50 stands for zero in the data rows.
Here are some numbered points:
[46 46 83 46 36 99 43 46 70 43 48 45 72 43 43 43 43 73 43 72 79 63 94 43
 47 48 50 36 45 41 83 46] 0
[27 40 36 51 59 36 88 56 41 42 40 50 36 71 74 63 84 40 43 41 39 42 34 37
 64 50 50 61 41 87 38 55] 1
[82 65 36 51 20 35 29 69 39 59 60 55 61 36 32 33 47 42 33 40 36 52 34 72
 43 54 57 87 40 56 35 46] 2
[41 38 35 52 12 30 31 55 35 60 48 57 42 44 44 33 58 36 32 45 32 40 31 51
 52 54 43 87 53 70 29 42] 3
[53 56 28 68 08 30 25 53 34 44 53 62 52 32 27 33 56 54 31 50 43 57 30 56
 53 43 47 34 35 39 33 67] 4
[57 54 35 55 23 35 49 62 40 76 51 61 47 52 52 39 65 41 36 40 37 42 34 64
 51 49 44 99 38 67 38 61] 5
[27 41 87 47 26 89 29 40 59 38 46 43 74 39 36 38 36 67 41 49 72 43 80 38
 57 50 53 25 50 34 72 62] 6
[99 53 40 61 29 41 36 50 42 67 68 59 67 41 36 39 66 42 38 46 43 55 39 72
 45 49 46 77 42 47 39 57] 7
[78 47 42 47 16 39 22 54 36 70 57 55 49 35 36 35 53 39 32 39 33 46 30 84
 44 50 54 74 35 51 35 42] 8
[57 36 56 57 10 63 21 44 35 52 60 38 68 44 28 34 45 53 31 37 32 47 28 41
 59 64 58 23 34 54 30 63] 9
[37 45 44 47 99 47 96 53 45 49 45 44 44 72 85 66 53 45 64 47 46 48 44 42
 53 53 48 57 59 71 45 46] 10
[79 68 34 67 21 35 29 56 39 67 61 58 50 37 42 37 62 40 35 46 37 43 34 76
 44 48 43 81 37 41 36 69] 11
[68 42 41 54 11 30 19 52 38 58 57 53 52 37 32 35 60 36 32 47 32 43 27 58
 50 53 47 75 37 59 32 46] 12
[16 46 57 42 88 66 43 38 60 33 38 36 34 48 53 59 32 56 78 39 71 52 71 33
 49 48 52 14 67 28 70 41] 13
[35 44 42 47 99 44 89 44 47 41 44 45 43 68 80 88 41 44 69 55 54 46 55 41
 53 48 48 33 66 57 56 45] 14
[40 45 59 47 99 49 77 46 79 43 46 46 44 52 52 82 42 61 84 47 72 55 68 43
 54 47 47 37 82 42 75 46] 15
[62 38 50 65 18 47 28 38 37 46 66 49 42 50 31 40 76 37 33 45 34 44 32 36
 70 52 55 18 35 61 34 74] 16
[32 43 86 46 29 98 36 42 56 39 53 44 79 42 39 41 39 66 40 66 73 47 87 40
 48 46 53 30 41 36 76 54] 17
[57 67 34 54 32 35 28 67 38 70 40 54 34 50 79 37 60 39 40 40 36 51 34 67
 44 58 52 97 40 51 36 42] 18
[34 64 37 46 75 37 63 68 40 74 40 63 37 72 75 39 70 41 44 43 39 44 36 57
 45 51 52 97 40 68 38 44] 19
[83 41 84 53 25 90 34 43 47 38 69 42 92 38 35 36 37 51 36 58 43 58 67 48
 45 49 57 27 42 35 47 49] 20
[99 56 40 52 30 42 37 55 44 72 58 70 63 41 40 42 61 43 41 45 43 50 40 74
 47 47 46 98 41 61 42 49] 21
[95 39 57 61 21 52 29 40 39 43 76 53 61 36 31 34 72 39 34 58 36 51 39 40
 58 48 58 21 39 49 34 61] 22
[61 77 31 55 13 30 24 53 42 37 62 55 43 32 26 33 56 46 39 50 34 57 32 58
 47 50 56 29 38 28 33 51] 23
[99 46 69 55 30 67 37 44 43 53 73 58 95 40 38 40 43 49 40 70 42 54 49 54
 46 48 47 35 42 37 48 54] 24
[84 67 42 50 32 43 38 63 44 73 59 71 41 45 43 43 69 44 42 45 43 47 41 71
 46 47 47 99 42 58 43 51] 25
[23 40 43 45 77 38 85 41 72 36 40 41 38 55 50 73 37 43 70 42 55 46 43 37
 63 46 42 24 85 77 64 61] 26
[26 40 35 46 99 37 80 50 40 50 40 42 36 66 82 65 48 40 59 41 37 52 35 38
 54 52 45 51 60 73 37 52] 27
[38 36 53 55 11 61 23 48 38 46 53 37 60 51 26 32 46 50 29 43 35 51 29 31
 62 68 57 20 42 62 29 55] 28
[38 45 74 47 68 84 64 45 74 42 44 44 43 43 44 75 42 62 73 63 86 59 94 42
 51 47 47 35 72 40 87 46] 29
[27 39 44 45 99 49 73 38 59 36 40 42 37 62 50 80 36 61 80 41 65 53 48 37
 55 52 54 23 68 45 64 43] 30
[31 39 56 47 19 84 28 40 61 34 43 41 83 37 33 37 35 54 49 56 74 44 71 64
 44 46 46 23 38 31 83 43] 31
[20 36 31 55 20 30 55 48 36 42 42 37 40 55 39 60 57 35 30 57 31 38 30 33
 63 55 49 56 52 86 32 50] 32
[99 41 64 61 24 57 30 39 47 36 74 47 81 38 34 38 48 47 37 69 38 48 54 57
 45 46 56 23 38 33 41 53] 33
[07 57 62 44 41 20 39 47 43 27 36 54 59 46 39 33 26 32 38 50 52 35 56 32
 51 57 50 19 71 38 62 57] 34
[39 45 82 47 36 99 42 45 73 42 45 45 60 43 42 48 43 71 53 68 79 67 97 43
 48 47 52 36 45 40 81 46] 35
[78 66 42 46 32 44 40 67 44 76 54 70 42 51 50 41 73 44 41 45 44 46 42 71
 47 48 47 99 43 65 42 48] 36
[38 45 43 47 99 46 93 53 45 45 45 45 43 70 84 66 45 45 65 46 45 47 43 42
 52 52 47 56 61 71 44 46] 37
[34 44 83 47 31 98 37 43 61 40 49 43 68 41 39 42 39 69 49 69 78 49 91 40
 47 46 51 31 41 37 82 52] 38
[39 45 70 47 83 76 71 45 76 43 45 45 44 45 47 79 42 59 76 58 82 59 89 43
 52 47 48 36 79 41 85 46] 39
[24 38 34 46 99 34 70 61 40 52 39 52 35 72 74 73 54 39 68 40 36 55 34 38
 47 48 49 54 51 67 36 44] 40
[26 42 58 46 93 66 69 42 72 38 41 41 39 53 56 79 37 69 83 50 75 63 70 37
 52 56 57 26 73 35 64 43] 41
[05 49 37 42 74 38 36 53 47 36 34 44 30 48 52 44 26 40 54 34 43 54 33 47
 57 53 53 13 70 34 44 38] 42
[38 45 73 46 45 82 45 46 76 43 45 45 44 43 42 71 42 68 79 71 86 52 99 42
 47 48 50 37 56 41 88 46] 43
[51 36 72 47 12 66 23 40 64 32 55 38 58 31 26 30 38 49 29 48 34 53 39 37
 57 61 56 13 56 40 45 38] 44
[99 71 60 58 20 36 28 49 40 49 77 43 69 37 35 38 42 52 37 54 37 50 34 63
 46 55 51 54 38 32 37 57] 45
[28 42 37 49 75 40 83 53 42 63 41 43 40 69 82 65 58 42 38 43 40 44 37 38
 52 51 44 84 50 91 39 47] 46
[25 42 37 46 94 40 96 45 41 41 42 43 39 65 83 80 45 40 58 56 50 45 38 38
 56 50 45 53 64 64 46 52] 47
[11 71 34 43 63 29 51 59 56 38 43 46 31 63 45 34 39 68 58 35 45 55 32 41
 49 63 62 13 56 25 34 46] 48
[41 44 82 47 35 99 40 45 74 42 44 45 59 43 42 47 42 78 52 67 79 72 94 43
 47 47 53 34 46 40 78 46] 49
[04 47 50 56 26 42 48 42 48 25 47 34 47 42 31 41 29 44 40 46 51 50 48 29
 56 58 55 07 61 28 42 55] 50
[25 78 27 46 57 24 53 67 34 61 41 61 28 68 60 30 60 54 51 34 29 44 25 62
 43 57 55 51 37 45 26 51] 51
[77 37 54 62 15 56 22 38 41 35 69 39 79 35 31 35 42 56 32 53 44 46 40 55
 55 44 43 15 36 29 54 59] 52
[99 42 72 61 26 76 33 41 47 38 72 43 88 39 37 39 41 55 39 73 45 53 63 51
 44 45 54 27 40 36 51 56] 53
[73 46 91 49 32 99 39 45 60 41 59 43 84 41 39 41 41 67 40 72 65 65 84 40
 47 47 56 33 44 39 68 45] 54
[40 81 34 50 21 26 24 51 48 30 57 59 35 33 28 40 46 46 50 47 36 54 35 57
 54 48 56 17 49 23 38 45] 55
[29 44 67 46 29 78 36 44 68 40 42 42 81 39 37 39 39 63 56 66 88 51 86 43
 45 47 50 29 58 36 91 44] 56
[99 61 35 64 20 34 29 51 39 52 67 54 56 37 31 34 69 43 33 51 36 59 35 64
 43 47 52 59 41 40 35 56] 57
[09 43 31 44 93 30 54 51 41 51 35 48 32 56 70 55 32 36 63 37 38 47 29 47
 50 50 47 33 69 46 47 41] 58
[31 43 90 46 28 98 34 42 77 38 45 43 61 40 38 43 38 67 44 54 69 60 86 39
 50 48 52 29 58 36 73 45] 59
[14 37 47 55 20 49 41 48 37 40 44 36 47 55 26 51 47 41 27 47 34 47 27 32
 61 66 56 25 53 77 28 51] 60
[28 41 87 45 26 99 34 43 72 37 46 42 55 39 34 47 36 65 39 57 63 61 84 37
 51 52 57 27 53 34 65 43] 61
[84 70 45 56 16 34 26 50 37 56 68 60 78 35 29 30 39 51 30 56 45 55 35 65
 43 47 47 46 37 28 37 60] 62
[61 62 36 51 34 36 35 69 40 70 39 53 36 49 74 37 63 41 37 42 36 52 36 67
 44 56 53 99 42 64 37 43] 63
[16 38 53 59 31 56 64 39 42 33 50 37 34 58 33 47 57 45 35 38 33 42 33 34
 75 61 51 17 40 60 33 81] 64
[27 49 83 44 24 73 33 42 67 37 56 47 60 38 35 37 36 65 45 63 69 44 95 37
 48 47 48 25 45 33 83 58] 65
[88 63 75 48 23 42 32 40 47 38 78 72 86 37 34 37 36 41 35 62 40 45 57 63
 45 46 45 29 40 32 53 45] 66
[99 63 62 58 34 44 39 44 44 46 80 61 76 42 42 44 56 48 42 47 44 53 42 69
 47 47 50 47 42 40 44 61] 67
[91 70 43 52 34 45 41 65 44 76 58 65 43 45 45 42 72 44 41 45 45 47 44 74
 46 48 47 99 44 53 43 52] 68
[41 46 45 47 99 47 94 54 46 57 45 46 45 73 84 65 57 46 61 48 47 48 45 43
 53 47 48 65 52 86 47 46] 69
[64 37 55 52 15 60 20 46 36 53 66 38 70 38 29 34 44 54 32 37 32 45 29 59
 60 62 58 25 36 47 32 72] 70
[99 66 44 56 35 46 42 59 45 72 64 63 52 43 41 42 70 45 42 45 45 48 44 74
 47 48 47 99 44 49 43 55] 71
[12 52 27 50 68 28 56 55 44 45 34 37 36 45 55 46 32 66 70 35 66 63 27 45
 42 57 46 10 60 29 56 53] 72
[99 51 78 53 32 89 38 43 48 41 68 49 85 42 41 43 41 55 42 78 51 61 77 50
 47 46 52 33 42 39 60 46] 73
[20 73 36 46 50 26 42 55 55 35 46 47 29 60 41 34 39 69 54 36 45 54 26 43
 50 60 63 10 55 24 34 52] 74
[27 50 84 44 29 81 34 43 74 37 48 42 50 39 36 50 38 55 61 56 72 45 98 38
 52 48 48 25 60 35 80 43] 75
[77 37 70 55 12 57 21 37 53 31 64 43 68 33 30 33 45 39 31 50 33 48 37 48
 57 49 52 21 40 41 34 41] 76
[60 37 68 46 13 64 25 46 64 31 55 37 56 34 27 30 43 57 30 45 34 57 30 41
 55 65 59 14 53 35 38 39] 77
[24 40 36 45 99 49 69 38 55 33 39 40 34 62 50 76 35 65 79 40 60 55 42 36
 55 55 58 19 61 47 56 47] 78
[98 37 52 64 17 60 26 42 39 43 65 58 64 35 32 36 72 38 35 59 35 52 33 48
 51 45 61 35 36 37 34 53] 79
New points follow, each followed by the numbers of its two nearest points above by angle, seen from the average point of the numbered points, nearest first.
[28 54 35 46 68 35 53 59 40 75 40 50 36 60 79 38 56 41 39 43 38 42 34 68
 49 51 44 97 52 77 36 48] 19 46
[14 52 27 45 82 27 56 50 47 38 34 36 37 54 58 55 30 61 68 37 60 62 33 41
 39 54 51 11 58 31 52 44] 72 42
[19 35 31 47 94 49 62 41 46 31 36 39 33 63 58 69 32 66 75 37 56 54 37 33
 58 54 61 17 51 50 42 52] 78 30
[16 37 30 46 93 54 58 40 44 32 36 38 32 59 62 68 31 64 75 38 57 54 40 35
 56 51 60 14 49 44 44 52] 78 30
[30 43 65 46 92 70 68 43 75 39 43 43 41 54 54 80 38 66 82 54 76 60 76 39
 50 54 57 28 75 35 71 44] 41 39
[93 61 33 51 19 33 26 52 38 66 64 73 57 43 32 36 63 41 34 51 36 52 33 67
 43 45 48 54 37 35 34 52] 57 7
[27 55 35 52 62 35 65 61 40 74 39 51 36 62 78 44 65 40 36 41 36 42 33 51
 48 53 44 99 42 70 36 52] 19 46
[34 36 44 50 12 78 24 51 58 44 43 46 75 32 28 30 31 47 47 46 60 46 55 74
 43 47 41 15 38 28 66 40] 31 56
[32 43 41 46 97 41 95 42 56 39 42 44 41 64 80 76 39 44 76 48 54 45 51 40
 56 58 48 30 72 47 56 52] 14 47
[99 49 39 58 23 38 31 53 40 61 65 57 59 38 36 39 67 41 38 43 39 49 36 72
 46 45 49 78 39 53 37 52] 7 21
[26 74 43 50 34 23 35 52 55 36 52 45 30 54 35 34 35 66 49 36 46 55 31 46
 51 61 60 09 49 22 35 53] 74 48
[30 44 36 47 55 37 49 71 40 84 40 50 37 65 70 39 62 40 38 42 38 43 36 63
 45 50 52 97 39 78 37 50] 19 63
[16 42 42 50 37 28 66 50 64 36 47 67 30 73 41 43 59 43 58 36 34 39 31 47
 55 43 41 13 37 65 33 65] 64 1
[99 52 41 60 30 41 36 48 43 71 66 63 69 41 38 42 63 43 40 46 43 52 40 74
 46 46 46 81 41 50 41 57] 7 21
[80 45 80 52 33 90 39 45 63 40 60 44 79 41 39 42 40 68 41 80 68 70 91 40
 46 48 53 32 43 38 74 45] 54 73
[15 67 30 45 75 26 53 59 50 41 36 51 31 67 53 38 47 67 64 36 41 52 25 42
 49 60 59 14 52 36 35 45] 48 74
[63 57 45 45 13 33 23 53 37 66 58 61 51 33 38 36 46 37 33 37 32 42 30 84
 46 49 51 71 40 42 33 41] 8 2
[31 66 37 45 76 38 70 69 41 76 41 58 38 72 73 37 67 40 39 42 40 45 38 55
 45 54 51 98 42 64 38 46] 19 46
[15 57 28 46 82 27 55 50 44 39 37 49 28 53 66 72 44 35 74 47 36 48 29 39
 48 48 49 19 63 39 49 40] 58 42
[23 60 48 60 14 38 33 46 49 31 53 38 48 41 29 35 32 54 36 46 51 50 43 44
 54 57 57 05 51 21 39 58] 50 55
[99 48 57 60 21 40 28 39 47 36 73 56 72 37 35 38 53 40 37 63 38 45 44 65
 45 45 56 22 38 33 36 50] 33 79
[35 50 76 46 41 83 44 45 71 41 43 43 42 42 39 58 41 78 69 71 88 49 98 40
 46 47 52 33 51 38 87 47] 43 35
[99 64 61 55 30 42 38 43 43 44 82 64 73 41 40 42 54 48 40 46 43 51 41 69
 47 46 50 41 41 38 43 62] 67 45
[78 80 35 61 21 35 30 62 40 68 60 61 39 42 43 38 62 39 36 41 35 46 34 77
 44 50 49 76 38 37 37 64] 11 68
[19 38 74 46 60 42 72 37 80 34 39 41 33 44 32 50 34 67 56 39 58 40 59 34
 72 52 41 18 82 55 59 64] 26 15
[99 49 57 55 23 43 31 44 40 58 69 65 73 37 33 36 55 39 36 41 38 48 36 76
 46 47 45 70 41 39 36 49] 7 67
[30 51 82 46 26 81 34 41 73 38 50 42 52 39 37 54 37 56 62 64 72 47 99 40
 52 44 48 28 54 36 84 45] 75 65
[09 49 69 44 30 49 28 47 67 30 38 47 49 51 24 34 29 67 45 48 58 54 55 32
 64 56 44 09 61 55 57 60] 50 34
[20 73 51 46 71 40 41 37 63 31 37 39 33 41 55 65 33 57 84 58 69 55 76 34
 47 45 55 15 64 28 74 41] 13 41
[19 38 33 46 96 47 67 39 50 33 39 40 32 63 53 72 33 67 76 39 56 54 39 35
 58 55 61 16 52 50 47 53] 78 30
[27 48 84 45 32 81 30 39 72 36 47 41 48 38 34 51 35 55 62 50 70 42 96 38
 58 44 50 24 60 33 76 47] 75 59
[90 63 70 51 23 37 31 41 47 35 78 66 81 37 33 36 43 40 34 70 39 47 60 57
 43 47 44 23 41 33 51 50] 66 33
[28 43 48 45 99 52 78 42 62 39 43 41 39 60 49 82 37 56 78 43 66 50 54 38
 55 51 52 27 75 44 68 44] 30 78
[38 45 59 47 99 56 91 45 72 42 45 45 43 64 68 77 42 53 88 46 67 47 70 42
 56 47 48 35 69 44 67 46] 15 41
[80 45 87 51 33 99 39 43 56 41 60 44 85 42 41 43 41 66 42 74 64 62 82 42
 47 46 55 34 42 38 69 46] 54 73
[19 36 82 46 47 81 52 36 59 32 38 39 53 48 32 38 32 68 49 38 73 41 71 35
 63 55 49 16 60 29 66 74] 6 59
[19 76 42 46 40 26 24 50 52 30 52 57 38 36 32 42 33 43 55 41 39 54 40 55
 55 49 56 08 59 23 48 42] 55 74
[99 62 63 59 35 46 40 44 45 46 80 59 78 42 42 44 55 46 43 48 45 54 43 69
 47 47 49 50 42 40 44 60] 67 45
[64 45 93 48 29 93 35 42 65 39 59 43 82 41 39 41 39 69 40 69 64 67 84 41
 49 46 57 30 40 37 68 45] 54 0
[36 44 42 47 99 44 84 47 47 41 44 44 43 68 74 79 41 44 72 46 52 46 42 42
 51 53 51 33 68 61 53 45] 14 47
[15 36 63 56 32 84 32 35 59 30 39 39 31 54 51 74 47 55 45 66 44 56 69 32
 61 59 67 12 42 29 45 42] 61 59
[09 69 47 43 53 28 27 50 52 32 47 53 40 39 34 39 28 40 53 34 43 55 44 53
 55 52 52 12 69 25 51 39] 42 74
[15 68 30 44 76 27 52 59 47 43 33 53 30 66 57 37 50 66 64 36 40 51 27 45
 48 61 58 16 52 41 29 43] 48 74
[15 80 45 42 58 35 41 42 60 31 38 40 33 38 51 63 30 59 79 63 65 61 73 33
 45 50 60 15 63 29 65 41] 13 41
[37 45 74 46 36 87 42 45 75 43 44 45 44 43 41 66 42 70 73 71 85 52 99 42
 47 48 51 35 51 40 86 45] 43 35
[59 56 79 45 16 56 28 38 51 33 75 66 72 34 30 32 33 57 32 54 44 44 76 43
 49 47 48 18 39 28 55 66] 66 20
[21 65 56 46 78 51 40 36 63 32 37 40 33 43 51 63 32 55 84 51 72 52 78 34
 48 45 54 16 66 29 79 41] 13 41
[74 44 81 53 31 92 37 44 65 40 56 43 85 41 38 40 39 73 40 71 71 72 82 40
 45 47 46 31 43 38 74 44] 54 0
[20 54 33 45 31 33 46 65 39 56 41 68 44 57 48 36 48 38 34 40 34 42 32 51
 56 47 41 91 56 86 36 47] 3 5
[43 64 35 49 38 35 59 67 39 76 52 63 36 58 52 33 62 37 32 38 36 44 34 63
 52 52 43 99 42 63 34 62] 5 63
[53 64 37 44 12 30 21 55 37 63 56 63 43 36 44 36 48 37 32 43 32 40 28 80
 47 53 54 64 47 42 31 40] 8 12
[99 43 64 58 31 64 37 43 43 55 73 58 91 41 39 42 51 46 40 68 42 53 44 56
 46 46 47 42 41 38 46 55] 24 33
[43 63 34 52 53 35 58 65 39 77 43 56 36 63 72 38 69 40 35 40 37 42 34 61
 45 53 47 99 37 62 35 52] 19 63
[99 59 63 59 34 47 39 44 45 45 79 58 80 43 42 44 56 45 42 49 44 53 43 68
 47 46 48 50 42 40 44 59] 67 45
[99 54 66 57 32 57 39 43 44 47 74 62 78 42 41 43 53 45 41 57 44 52 44 69
 47 47 48 55 42 39 43 49] 67 24
[99 43 62 62 30 59 36 42 43 50 74 56 87 41 39 42 53 46 41 70 43 53 45 55
 47 46 45 39 41 36 47 54] 24 33
[87 58 41 48 27 40 35 60 42 70 57 73 63 39 36 39 56 40 38 44 41 47 39 71
 45 48 45 99 42 67 39 47] 21 25
[99 41 70 56 23 64 32 40 41 36 76 48 79 38 33 36 56 45 35 64 40 54 55 42
 47 48 57 23 41 33 38 52] 33 53
[38 65 37 44 69 39 62 71 40 74 41 65 38 71 71 37 72 40 38 41 39 44 37 58
 43 53 53 99 41 68 38 43] 19 63
[87 67 32 63 16 32 24 50 38 44 65 54 48 33 32 36 66 46 33 52 34 56 32 62
 47 43 55 43 36 34 33 54] 57 23
[15 69 29 46 71 28 50 57 56 39 39 49 31 66 50 38 41 70 62 36 42 53 27 41
 51 61 59 12 54 27 38 47] 48 74
[31 42 59 46 82 46 74 42 84 39 42 42 40 49 43 77 39 56 81 43 73 53 60 39
 57 46 45 28 89 50 81 50] 15 41
[36 45 54 47 99 46 80 46 80 42 44 45 44 54 52 80 41 62 86 46 68 55 60 42
 55 49 47 35 81 42 70 46] 15 41
[27 39 52 46 88 38 97 40 67 37 41 41 37 61 51 62 37 54 71 42 52 43 45 37
 68 49 45 25 74 70 52 66] 26 30
[09 43 33 50 41 32 62 37 38 30 46 37 33 32 34 57 43 54 53 52 58 39 56 31
 62 51 38 11 61 25 59 71] 50 72
[42 46 63 47 99 54 76 46 78 44 46 46 45 51 51 82 43 58 82 48 74 56 73 44
 54 47 48 38 84 42 78 47] 15 39
[43 68 37 45 62 37 60 72 41 79 43 60 37 70 69 37 70 40 36 41 40 46 37 61
 45 55 52 99 41 63 37 46] 19 63
[99 50 44 58 24 39 32 50 41 62 67 60 64 37 35 36 63 40 36 42 40 50 37 74
 44 47 49 78 41 51 37 52] 7 21
[38 43 62 57 23 68 32 42 64 36 46 41 78 37 34 36 36 68 46 84 84 61 79 37
 44 47 58 24 53 33 81 54] 56 38
[35 50 76 47 40 79 39 43 72 40 43 44 43 43 40 56 41 77 70 71 85 46 97 41
 47 47 51 32 50 39 89 49] 43 75
[48 65 37 46 58 37 53 70 40 75 39 67 38 67 70 38 74 40 38 41 38 44 36 62
 45 50 51 99 39 68 38 44] 19 63
[99 55 40 55 32 42 38 53 43 72 59 67 63 42 41 43 64 44 41 46 44 54 41 74
 47 46 47 96 41 56 44 50] 21 71
[28 38 77 52 18 96 27 38 66 34 44 41 41 44 35 59 35 59 41 62 53 62 79 37
 55 53 61 21 43 31 56 42] 61 59
[68 67 38 46 34 40 41 70 41 75 46 71 40 59 58 39 74 41 38 42 40 44 37 70
 45 48 50 99 39 64 40 45] 36 25
[48 40 37 56 26 38 56 60 41 78 44 53 45 54 60 39 65 41 37 42 39 44 34 56
 51 48 44 99 38 79 38 59] 5 63
[37 44 42 46 99 45 84 45 47 42 44 45 43 68 77 81 41 44 72 46 51 48 42 42
 50 54 49 34 66 62 52 45] 14 37
[38 48 74 47 39 87 44 44 70 42 44 44 42 42 41 61 40 79 69 73 89 52 96 42
 47 46 53 34 48 40 85 46] 43 35
[29 41 38 53 49 39 70 56 41 74 40 45 37 62 71 47 64 41 39 42 38 44 36 42
 53 49 44 99 42 90 38 54] 46 19
[25 41 37 45 84 38 83 56 40 66 41 45 38 66 82 57 59 41 44 42 39 44 37 37
 50 53 45 85 54 77 36 49] 46 69
[90 58 76 48 24 49 30 40 43 44 77 72 87 37 32 36 36 39 35 54 38 44 52 69
 44 46 43 41 41 33 46 44] 66 24
[99 63 65 54 28 40 35 43 42 42 81 67 72 39 36 37 51 51 37 45 41 51 47 65
 46 47 49 28 41 36 39 65] 67 66
[24 40 34 48 80 34 74 56 38 61 38 40 35 71 81 67 66 39 46 44 36 46 34 38
 48 65 53 70 51 80 35 45] 46 27
[28 61 36 49 67 36 70 66 39 74 41 52 37 64 73 39 64 39 34 41 37 43 37 54
 48 54 46 99 43 68 35 52] 19 46
[90 60 35 64 18 33 25 52 37 55 63 63 59 36 32 35 61 45 34 47 35 55 32 69
 44 46 49 63 36 38 34 61] 57 11
[83 77 37 64 22 38 31 59 40 67 63 58 49 38 37 35 61 40 35 41 39 48 35 75
 44 51 47 79 39 35 37 65] 11 7
[45 83 29 48 36 26 45 66 35 67 49 64 28 61 54 33 64 46 41 35 29 45 25 71
 43 55 54 65 33 42 28 54] 51 18
[32 65 38 46 79 38 68 68 41 74 41 59 38 74 75 40 68 41 44 42 39 44 36 55
 45 51 50 97 39 66 39 45] 19 46
[32 43 44 47 99 41 94 42 58 39 43 44 41 62 77 72 39 46 77 46 58 45 55 40
 54 57 46 30 77 46 60 53] 14 30
[41 39 33 60 25 33 59 56 37 49 41 57 33 65 59 56 93 36 34 43 36 41 30 34
 62 51 57 60 35 82 34 57] 1 32
[20 38 31 54 75 31 92 44 38 42 37 43 33 57 83 73 44 37 55 57 54 39 32 35
 59 50 42 56 63 59 44 67] 47 27
[19 57 57 44 83 60 39 35 63 32 37 39 32 46 54 62 32 56 80 44 74 51 76 35
 51 44 53 16 66 29 77 41] 13 41
[34 65 36 47 70 37 66 67 39 76 40 57 37 70 75 39 68 41 40 42 38 43 35 57
 47 53 51 99 38 63 38 48] 19 46
[18 50 46 46 37 47 25 45 58 31 36 40 53 34 31 56 32 78 56 65 81 62 67 36
 44 48 62 15 60 28 76 57] 56 65
[32 42 68 46 40 79 44 42 78 38 42 43 44 40 38 67 40 74 73 66 87 70 88 40
 51 46 45 29 60 35 85 45] 43 29
[33 50 83 45 19 65 27 37 62 35 65 57 65 36 32 36 34 64 36 58 58 41 87 37
 50 44 49 22 37 31 73 62] 65 6
[20 67 33 45 70 34 78 65 38 65 43 63 35 68 60 35 60 38 34 40 35 43 34 51
 58 54 45 88 52 65 33 57] 19 46
[69 36 54 55 13 62 20 45 36 54 66 38 71 40 30 35 48 55 30 39 32 48 28 54
 57 63 58 26 33 50 33 69] 70 9
[06 60 44 43 63 34 31 52 53 34 40 49 37 42 41 39 29 41 55 34 44 54 41 50
 56 52 51 09 72 22 49 38] 42 48
[16 36 64 49 53 63 74 35 53 30 36 38 30 55 34 51 30 61 53 38 54 39 48 32
 71 58 48 11 57 50 42 86] 64 26
[29 44 65 47 27 69 36 43 68 38 42 43 76 40 36 39 38 68 55 76 89 56 84 39
 45 47 56 27 61 35 88 49] 56 38
[10 74 28 43 67 27 60 65 38 56 38 58 33 68 57 27 57 58 54 38 32 48 28 53
 45 62 56 37 46 44 26 46] 51 48
[63 82 33 57 18 32 38 65 37 69 56 63 34 52 49 35 64 43 34 40 34 46 32 75
 44 52 50 72 34 41 34 60] 11 18
[68 69 47 61 12 31 21 45 35 48 66 51 82 33 30 35 32 56 32 56 59 53 43 60
 43 44 45 41 35 27 44 67] 62 45
[90 44 37 52 19 38 27 56 40 67 56 47 47 35 35 37 62 40 34 40 35 49 33 80
 45 50 57 75 37 58 35 43] 8 2
[25 44 35 46 98 34 66 58 39 63 37 54 35 76 77 69 64 39 52 40 37 46 33 42
 49 47 54 62 38 69 35 42] 40 27
[36 64 36 48 66 36 65 66 38 76 40 57 36 66 73 39 67 41 36 40 37 43 35 57
 47 52 49 99 37 64 37 50] 19 63
[92 67 33 70 18 33 26 45 39 45 58 53 42 34 40 38 66 51 34 65 38 71 35 59
 44 45 56 55 37 30 36 47] 57 23
[40 46 78 47 39 87 43 45 77 44 46 46 45 44 43 65 43 64 73 69 82 55 99 44
 48 47 49 37 57 41 90 47] 43 35
[15 65 29 44 74 29 53 57 53 38 36 50 30 67 54 40 45 69 64 37 41 54 27 42
 50 60 59 12 54 32 34 45] 48 74
[67 42 86 52 24 85 32 42 69 36 61 40 85 38 34 36 37 71 36 61 63 55 71 42
 45 47 43 24 47 33 74 53] 54 17
[20 43 30 48 53 28 59 58 35 54 39 52 30 66 67 38 75 37 34 37 33 40 27 42
 66 60 54 69 40 76 32 49] 1 19
[32 64 37 46 78 38 67 69 41 72 40 62 38 74 73 39 68 42 44 42 40 44 37 56
 45 51 52 97 39 68 39 44] 19 46
[95 41 75 55 22 63 29 39 54 36 69 42 92 38 37 38 36 51 37 64 43 53 58 49
 44 45 43 24 38 32 62 48] 53 33
[68 40 82 55 23 85 31 40 65 36 52 43 86 39 36 40 36 74 37 64 66 72 69 39
 46 45 45 26 40 33 69 55] 54 0
[47 66 36 46 61 36 54 70 40 78 41 64 37 69 69 38 71 42 37 42 39 43 37 62
 45 52 52 99 39 63 38 44] 19 63
[34 45 49 46 99 50 86 45 57 41 44 43 42 66 74 87 41 44 73 54 61 48 63 41
 52 50 51 33 72 46 61 45] 14 30
[69 43 83 53 29 91 36 43 66 40 54 43 86 39 37 39 38 74 38 67 69 73 77 40
 46 48 45 29 43 35 73 48] 54 0
[29 43 66 47 29 74 37 44 70 39 43 42 77 40 38 39 39 65 57 69 90 54 87 39
 45 48 53 30 63 36 90 44] 56 38
[19 48 77 47 28 75 21 35 55 32 53 39 53 34 31 34 30 55 44 39 54 39 73 38
 66 49 57 16 51 29 48 62] 6 61
[45 66 35 48 58 37 57 67 40 80 44 58 36 67 71 38 69 40 36 41 38 42 34 62
 45 53 50 99 37 61 36 48] 19 63
[27 41 36 46 85 37 82 57 40 64 40 45 37 67 83 60 57 41 46 42 37 42 35 40
 51 50 44 82 53 78 38 51] 46 27
[78 48 80 51 31 89 39 44 63 41 60 44 74 41 38 40 40 64 39 84 67 68 93 40
 46 48 53 31 43 38 76 45] 54 0
[11 49 26 65 44 24 77 42 33 45 33 40 39 44 68 55 36 34 46 57 62 39 31 31
 54 54 40 49 58 43 44 82] 47 58
[80 43 80 53 31 92 38 43 64 41 58 44 82 41 41 43 40 71 41 77 69 72 86 41
 47 46 49 32 42 38 75 45] 54 0
[17 37 49 46 89 66 45 35 53 30 35 39 32 54 58 64 31 60 80 38 66 50 62 34
 54 47 56 14 60 27 64 42] 13 41
[49 69 37 45 56 40 52 71 40 78 42 67 39 68 65 36 74 40 36 41 39 45 37 63
 45 53 52 99 41 64 38 42] 19 63
[99 54 65 59 30 49 38 43 44 43 78 55 80 40 38 40 56 42 39 50 42 52 41 65
 45 48 49 49 42 37 41 56] 67 45
[40 45 74 47 46 81 43 46 77 43 45 46 44 43 43 71 42 66 79 71 84 53 99 44
 48 47 50 38 57 41 89 46] 43 29
[12 55 30 43 91 29 56 53 42 46 36 51 30 54 63 58 34 37 70 40 39 47 31 45
 50 51 49 23 72 39 52 40] 58 42
